128 stands for zero in the data rows.
Some points, each followed by its number:
[144 145 146 146 148 149 150 151 152 154 156 159 160 162 160 160] 0
[154 154 153 153 155 153 153 153 153 154 151 150 144 139 133 129] 1
[111 107 106 105 102 101  99  98  96  96  97  98 100 103 104 106] 2
[169 161 152 142 133 125 117 108 103  97  95  91  94  97 103 107] 3
[118 120 123 126 128 129 127 123 118 113 109 107 107 107 109 111] 4
[106  99  94  90  83  78  73  69  65  64  63  63  64  65  69  72] 5
[130 135 138 142 145 150 151 155 159 162 166 167 165 162 157 150] 6
[125 128 129 131 132 134 135 137 139 137 136 133 131 129 128 125] 7
[130 132 134 137 138 141 144 145 146 148 146 140 130 124 116 112] 8
[118 123 125 129 133 137 141 144 147 153 156 159 158 155 150 144] 9
[116 119 120 120 122 122 123 122 118 110 100  92  87  84  84  85] 10
[111 114 119 122 124 127 129 127 122 112  98  86  80  76  75  78] 11
[185 188 191 195 198 201 204 207 211 213 219 222 224 223 219 212] 12
[160 157 154 151 147 143 139 136 135 132 131 130 132 134 136 137] 13
[102 102 102 102 102 103 102 103 104 105 108 112 118 123 129 133] 14
[135 130 123 117 111 106 100  95  91  87  85  84  87  89  94  98] 15
[121 121 123 125 126 127 129 130 132 134 136 140 145 146 149 149] 16
[120 120 119 117 116 115 113 114 114 117 119 126 133 141 146 154] 17
[103 102  99  97  94  93  91  90  87  88  89  90  90  92  94  94] 18
[137 137 138 140 140 141 142 143 143 144 143 140 135 129 121 115] 19
[112 110 109 109 106 106 105 104 106 106 110 114 120 127 132 136] 20
[111 113 113 114 116 117 118 119 121 123 121 122 118 117 115 114] 21
[144 146 148 150 155 155 158 157 157 149 140 130 121 115 112 108] 22
[118 113 111 107 103 101  97  93  92  90  87  88  86  85  83  84] 23
[119 117 117 116 116 115 113 108 100  87  76  67  64  64  68  73] 24
[105 108 112 115 119 122 124 127 131 135 140 143 144 141 134 127] 25
[115 115 114 111 109 108 107 106 105 104 102 101  96  91  86  83] 26
[123 129 135 137 142 147 153 157 164 167 174 181 189 197 207 213] 27
[135 137 143 146 152 154 159 164 168 173 178 187 198 209 219 228] 28
[119 121 122 125 125 128 129 130 130 132 135 136 140 143 146 149] 29
[144 142 141 140 137 136 135 133 131 130 124 118 110 104 100 100] 30
[120 125 130 132 136 141 144 147 148 146 139 129 120 112 105 101] 31
New points follow, each followed by the numbers of its three nearest points above by angle, nearest first.
[146 145 144 142 141 139 138 135 135 134 134 135 135 134 133 131] 13 1 12
[117 118 117 119 119 118 120 119 120 121 124 123 123 120 116 112] 21 18 26
[111 110 109 108 108 108 108 105 104 102  95  89  84  81  80  81] 26 23 24
[127 126 123 121 120 119 116 113 113 108 108 107 109 112 114 118] 15 5 23
[179 178 181 182 184 184 185 186 187 189 190 190 188 183 178 172] 12 0 1
[183 176 167 159 152 143 136 129 123 118 115 114 116 122 127 131] 13 3 30
[109 111 113 115 119 121 123 126 129 132 137 143 150 158 167 173] 29 16 27
[111 112 115 115 117 117 119 119 122 123 126 126 126 122 116 109] 21 18 2
[108 113 114 117 121 124 127 131 134 137 142 144 145 143 136 130] 25 16 29
[125 122 122 121 118 117 117 114 114 113 113 112 111 107 102 100] 26 23 24
[121 119 117 119 117 117 114 114 113 113 115 118 122 126 131 135] 20 14 2
[149 144 141 136 131 128 124 120 115 113 108 104 101  99  98 100] 3 30 24
[106 105 103 102 102 101 101  99  99  99  98  94  88  82  78  77] 26 23 5
[109 104  99  94  89  85  80  77  72  71  71  70  73  77  80  84] 5 18 2
[106 112 117 121 126 130 136 139 144 150 154 159 159 160 156 149] 9 16 29
[113 112 116 116 118 120 121 123 126 128 129 132 133 132 133 130] 25 14 20
[106 108 110 112 114 116 118 121 122 125 125 123 120 117 115 111] 21 18 2
[122 119 117 115 113 112 109 107 106 103 102 101  94  87  85  84] 26 23 24
[137 135 133 130 129 127 125 123 121 120 120 122 122 123 124 126] 3 15 24
[146 143 140 136 133 131 128 125 124 121 121 121 120 118 116 114] 3 30 15
[104 108 115 121 125 132 135 142 147 152 156 159 157 154 149 143] 9 16 29
[103 104 105 106 107 106 107 108 109 113 115 118 120 125 128 128] 14 20 21
[126 129 132 135 138 140 143 145 148 148 145 145 146 144 145 144] 6 0 12
[132 129 129 127 124 122 121 119 119 118 119 119 122 126 128 130] 15 5 2
[163 161 159 157 155 155 152 151 149 147 146 146 146 142 137 133] 1 13 12
[183 181 182 181 179 177 175 174 173 170 163 152 141 131 125 121] 1 19 22
[133 130 126 124 121 118 115 112 111 108 110 108 108 108 106 106] 15 23 24
[184 179 173 169 165 162 155 152 148 143 140 139 134 129 126 122] 13 1 22
[154 147 142 136 130 125 119 115 108 105 102  98  96  96  99 101] 3 15 24
[161 161 158 158 157 157 155 155 152 151 146 140 135 130 127 124] 1 19 22
[108 109 109 110 111 112 115 115 117 117 120 118 116 111 105  98] 21 26 18
[198 199 200 200 201 201 203 202 202 204 206 207 206 203 197 190] 12 0 1
[101 105 110 113 118 122 125 129 132 136 140 143 144 146 144 143] 25 29 16
[154 149 145 142 139 136 132 129 127 125 123 122 118 114 113 111] 30 3 13
[118 117 117 116 116 115 115 114 114 116 117 119 123 128 131 134] 20 14 2
[103 104 104 104 104 105 105 103 105 106 107 111 115 119 123 126] 14 20 2
[103 107 108 112 114 119 122 124 128 131 134 137 139 134 129 123] 25 21 14
[107 108 107 106 107 108 107 108 109 109 111 114 116 118 121 121] 14 2 20
[158 159 162 164 167 169 172 174 175 175 172 167 160 152 145 140] 1 12 0
[117 123 127 131 135 139 143 148 151 157 157 157 153 147 141 134] 9 6 7
[136 140 143 148 152 155 160 163 167 170 175 178 177 174 167 161] 6 0 12
[106 108 110 112 114 117 119 120 123 126 129 134 139 145 151 153] 17 29 16
[117 121 127 130 136 139 143 147 149 150 150 149 148 147 145 145] 9 6 27
[141 142 145 144 144 145 145 145 146 146 147 150 150 147 144 139] 12 0 6
[155 156 156 157 158 158 158 159 160 159 159 159 159 157 157 155] 12 0 1
[106 109 112 117 119 124 127 131 134 138 143 147 148 147 145 140] 25 29 16
[182 185 189 191 194 197 201 205 208 212 216 217 217 215 209 202] 12 0 6
[150 152 150 151 150 151 151 151 151 150 147 144 139 137 134 132] 1 19 12
[125 127 131 134 137 139 143 146 149 151 148 145 139 131 124 120] 7 8 19
[117 124 128 133 138 143 147 155 159 165 170 176 183 188 194 198] 27 28 9
[126 132 138 141 146 151 156 159 164 168 171 170 171 168 163 159] 6 9 0
[188 188 187 187 185 184 185 184 181 175 166 160 151 146 141 139] 1 13 19
[106 109 114 118 121 125 129 134 138 141 145 144 140 132 124 118] 25 9 7
[117 115 114 112 113 111 110 110 111 113 118 124 134 143 153 161] 17 20 14
[112 115 117 119 123 124 126 128 130 132 134 136 139 143 146 149] 29 16 25
[117 114 110 107 104 100  97  95  92  92  90  87  85  83  81  81] 23 26 5
[165 169 173 178 182 186 189 191 188 181 173 164 158 152 147 142] 1 12 19
